Some points, one per row:
[ 13 -25 110 -45 -23 -41  -4 -23  -4 -15  97  58 -31 -10 -11 -15 127   8
  -5  38 -23 -25 -17 -32 127 -41  18  77]
[  7 -28  72 -34 -13 -36  11 -16  -8 -33  78  32 -18   3 -15  -9 127 -12
  -3  30  -1  -7 -13 -19  86 -34  13  85]
[107 123  80 -46 -43 -60  -8 127  20  -9 127  -6 -50 127 -34 -53 127  67
 115 127   7 -38 -19 -30 127 -49  43 127]
[ 127  -42   35  -45  -32  -42    3  -13  127  -42  127  127  -50  -40
    0  -37   73  -25   67  -40   -5  127 -122  -49  127  -48  127  127]
[ 127  -64  -28  -98  -19  -49  127  -60  127   48   70   70  -14   47
   -3   -1  127  -40  -11   -8   92  127 -127   24  -18  -56   78  123]
[127 -37 -23 -82  39  -6 -74  19 127 -16 -22 -11 -60  71 -67  20 127 127
 108 -46 -14 -46 -68 -13 127 -79 -36   4]
[127 -30 -34 -42  11 -22 -24   0 110 -38  58 -18 -41 -27 -40  48 -19  22
  76  55 -26  44 -44 -26 120 -60  -2 -22]
[ 51 -42 -34 -28  55  -5 -48 -52  87  53 -11  62 -31  36   7  -9 -17  -9
  67 -19  11 -11 -55  72 -28 -27  40  41]
[127 -29 -48 -21  51 -13  -2 -20  26 -62 -24  95 -34 -15 -30 -27 -14 -18
  62 -47  61 127 -42 -20 -21 -56 105  19]
[ 50 -40 -28 -51  42 -49 -21 -34  71 -15  -4 -35 -20 -44 -20 127 -36 -17
  23  42  51  70 -65  69 -19 -39  11 -39]
[-19 -50 -29  -7  90  69 -54 -31  26  24 -31  49  -8  34  -7 -12 -16  47
  17 -66 -13 -36  -1  56 -11 -39  35  -2]
[-30 -38 -30 -17  43 -27  82 -21  -8 -27 -32 -40   6  36 -17 127 -30  -5
   1  19  -4  90  -5  56  -6 -32  16 -57]
[-11 -17 -32 -24  38  59 -36 -22  24 -11 -13 -34 -18  31 -23 -12  -7  69
 -11 -20 -25 -24  -1  23  -7 -23 -30 -66]
[-13 -27 -19 -29  13 -24 -29 -20 -21 -15 -40   1   5   4 -11  -4  -3  -3
  -5  10 -24 -14  12  -4   1 -23  -5 -17]
[-30 -17   0 -36  18   3 -13 -22   7  85 -27 -22  -3   9 -40  78   0  14
  -8 -22 -29 -19 -30  47  -7 -24 -26 -24]
[-12 -20  -9 -10   9  36 -12 -26  -8  25 -36  10 -16 -24 -11  -7  -6 -15
 -21 -44 -36 -19  30   8   1  -5 -17 -26]
[-31  18 -21 -11 -14 -23 -15 -18 -29 -11 -22   7 -11 -44   7 -15 -12  -3
  -1 -35  10  -4  27   4 -26  28 -21 -19]
[-28  22 -10   8 -17   2 -12  20 -32 -19  10 -12  -7 -24  -8 -22 -12 -17
 -20  -1 -14 -24  16  -6 -20  25 -17 -33]
[-34   7  13  -4 -29 -24 -21  55 -29 -22  -2  -5 -15 -19  -8 -12 -11 -17
  -7  30   3 -23 -12 -20 -15   4 -23  14]
[-23  92   0  41   4 -28 -15 -21 -11   6  51   3 -44  48  64 -19  -8  -4
  61  82 -10 -29  29   6 -18 -17 -25  67]
[102 127  -7 106  53  18 -39  -9 -17 -35  87 127 -28 -34  12 -44 -16 -36
 127 -24  91  -3 -12 -20 -28 -39 120 119]
Then 24 other points, each followed by its number:
[ 127   18  -52  -34   81  -16  -20  -43   -3  -46   37  127    6  -41
  -29  -34  -44  -43   46  -42  127  127 -101  -29  -70  -25  127   31] 0
[ 71 -22 -54 -48 106 -50  90 -21  45 -47 -30 -40  47 -15 -42 127 -35 -22
  22 -33  61 127 -76  30 -45 -52  85 -48] 1
[ 38 -35 -54 -24 124  62 -42 -22 103 -21 -25 -28 -12  42 -22 127 -19 121
  68 -41 -34  -6 -29  54 -15 -43  43 -41] 2
[ -7 -18 -16 -17  93 -22 -27 -32  23 -32 -36 -22  23  27 -37 127 -29  38
  16 -29   1  14 -32  86 -36 -37  28 -48] 3
[-24 -30 -26 -32  70 -27 -36 -32  57  51 -35 -48  51  62 -18 127  -8  40
 -15 -33  -6  -2 -29 127 -24 -35   7 -34] 4
[-22 -33 -26 -14  76  48 -34 -17  70 100 -25 -31  49  80 -33  97 -14  74
   8 -42 -38 -41 -19  91 -14 -26   5 -48] 5
[-12 -35 -33 -11  56  55 -29 -30  10   3 -26 -31  12   8 -33  28 -21  48
 -14 -30 -23 -20  -1  32 -30 -41   2 -55] 6
[ -8 -19 -10 -23  34  21   3  -9   3  15 -29 -51  27  36 -29  40  -7  36
 -12  14 -21 -24  -9  47 -25 -40 -15 -46] 7
[-25 -35 -17  29  23  84 -43 -10  30  88 -34 -35  -7  42 -12 -22   4  69
  -6 -22 -44 -40  32  26  -5 -27 -29 -10] 8
[ -9 -12   2   1 -22  12  -7 -18 -38  13 -19  -6  19  -5 -14 -12 -13 -13
 -16  -2 -42 -11   2   5 -21   7 -36 -39] 9
[-21 -17 -35  21  -1  25   0 -20   2  10 -20  -2 -12 -19  -5   1 -19 -11
 -20 -29 -30   2  10 -12   4   6 -27 -11] 10
[-27 -15 -22  15  -6  -1  21 -12  23  49 -14   1   6 -25 -16 -10 -31 -11
 -15 -37  29  -3  30  24 -38  11 -26 -13] 11
[-24  44 -21 -25  -4  -5 110   2 -20 -16 -19 -18 -17  18 -24  -6 -24  -6
 -13 -40  37 -36  44 -12   2  34 -11 -40] 12
[-26  31 -35   7 -24  25 -11  91 -39 -37 -17 -37  -7 -30  -8 -16 -21 -13
 -31 -38 -26 -42  22 -14  10  35 -33 -50] 13
[-20  -1  10  69 -22   9   7  -3 -14  -8  -6 -36  35  -5   7 -12 -16 -21
 -21  40   6 -24  11 -17 -30  75 -35  -4] 14
[-21 -25 -32   8 -32  14  -9  -6 -47   6 -18   4   5 -14 -14  -9  -9 -19
  -1 -27  -6 -37  18 -25  -2  33 -42 -14] 15
[-20  13  -4  -4 -24 -12  -7  19 -15 -18   1 -19   3 -12 -10 -16  -6 -21
  -7   8   1 -28  26  -7  -5  51 -39 -39] 16
[-23   4   9  48 -20  23  -5  -8  -9 -20 -19   9   9 -15  18 -30 -26  -2
 -11   2 -28 -15  15  -7 -18  41 -22  -1] 17
[-17  -2  -4  29  -3  12   9   7 -38  -5  -2  14  13  -4 -20  -8 -18 -23
 -17   4  12 -26  14 -12 -27  33 -34   2] 18
[ 13  -4   9  14 -33   2  -8 -20 -28 -16  -9 -30  10 -25 -15  -3  -4  -4
 -10  13 -25 -20  16 -15   0  27 -41 -19] 19
[-24  -3  20   5 -16   2 -17  31 -48 -12  -4  -4 -15 -19 -19 -12 -12  -1
 -12  13 -16   4  -2 -20 -15  30 -27 -14] 20
[-19  22  82 -30   1  11 -22 -49  63  12 -20 -35  72  22 127  -8 -42 102
 -24 -29   7 -34  25  30 -31 127 -27 -47] 21
[-46  96 -16  84 -22  99 -19 -16   7 -31 -27  55 127 -54 127 -21   1  31
   5 -62 -22 -24  33 -17 -22  43 -20 -35] 22
[-42 103  85  98 -14  57 -19  -7   0 -47   1  24 125 -22 127   1 -29  15
  -9 -32 -16 -22  16 -22 -47  78 -36 -37] 23
Which three of these numbered points are nearest to each point below by angle, seen from the average point of the first points? Their numbers follow each, nearest first.
[ 42   1 -59 -31  20 -24 127   2 -38   0 -31 -35 -14  68 -26 -26 -35  -8
 -31 -44 116 -34 127  -6 -30 -12  68 -39] > 12 11 18
[ 34 -21 -28  29   9  14 -34 -10 -50 -30 -17 127 -23 -39  40 -48 -29 -14
  32 -27  25 108 -32 -18 -31 -31 127  70] > 0 22 17
[ -9 -28  11  -2  -9 -10   4  -1  -2  26   8 -27 -19  -1  31   0 -19  23
  -3  29 -21 -28  14   4 -24  19 -27   9] > 14 17 19
[ 34 -26 -23 -29  14  31 -44  84  43  44 -39 -41 -30  84 -37 -10  14  41
 -14 -42 -16 -31 -22 -15 127 -43  -2 -22] > 8 5 13
[ -7 -33  80 -20 -14 -27  -5 -11  -9  42  62 -47 -24  22 -37  -8  37  -7
 -23  69 -34 -24  -1   0  54 -36 -29  38] > 19 20 9
[-32  12  11   6  -1 -14  -8  42 -51 -34  -8   5 -16 -35 -20 -23 -16   1
 -10   9 -22 -28  -2 -11 -16  12 -29 -14] > 20 13 16
[-14   2  14   0 -27 -30   3 -20 -31 -31   0 -10 -14  -7  -9 -21 -11 -29
  -5   8   1 -24  31  -4  -5   7  -9  -1] > 16 19 18
[ 23 -30 -32 -39  20 -36 127 -10 -47 -20  10 -25   6  32 -20  -1 -22  -7
  -4  44  63 127 -82  -5 -28 -39  31 -14] > 1 0 12
[-22 -11   5  13 -19  -7  -4  16 -27 -21  -9   0 -24 -11 -15 -14   3 -12
  -6  35 -13 -11  -6 -21  -8  -2 -12   2] > 20 18 16
[-32 -36  25 -38 -25 -25  -3  15 -44 -23  12 -20 -23  -7  -5 -21  47 -19
 -11  26   2 -14  -4 -14  20 -19  19  52] > 20 16 15
[-10  59 -18 -25  -9 -12  58  88 -24 -28 -11 -52 -10  38 -27 -36 -15   1
 -15 -36  64 -47  17  -5  46  -4  74 -34] > 12 13 16
[-31 -28   8  36 -14  18 -26 -24   4  75 -25  10  -7  14   6 -19 -15  18
 -20 -17  -1 -19  20   0 -11  -4 -17   7] > 8 11 10
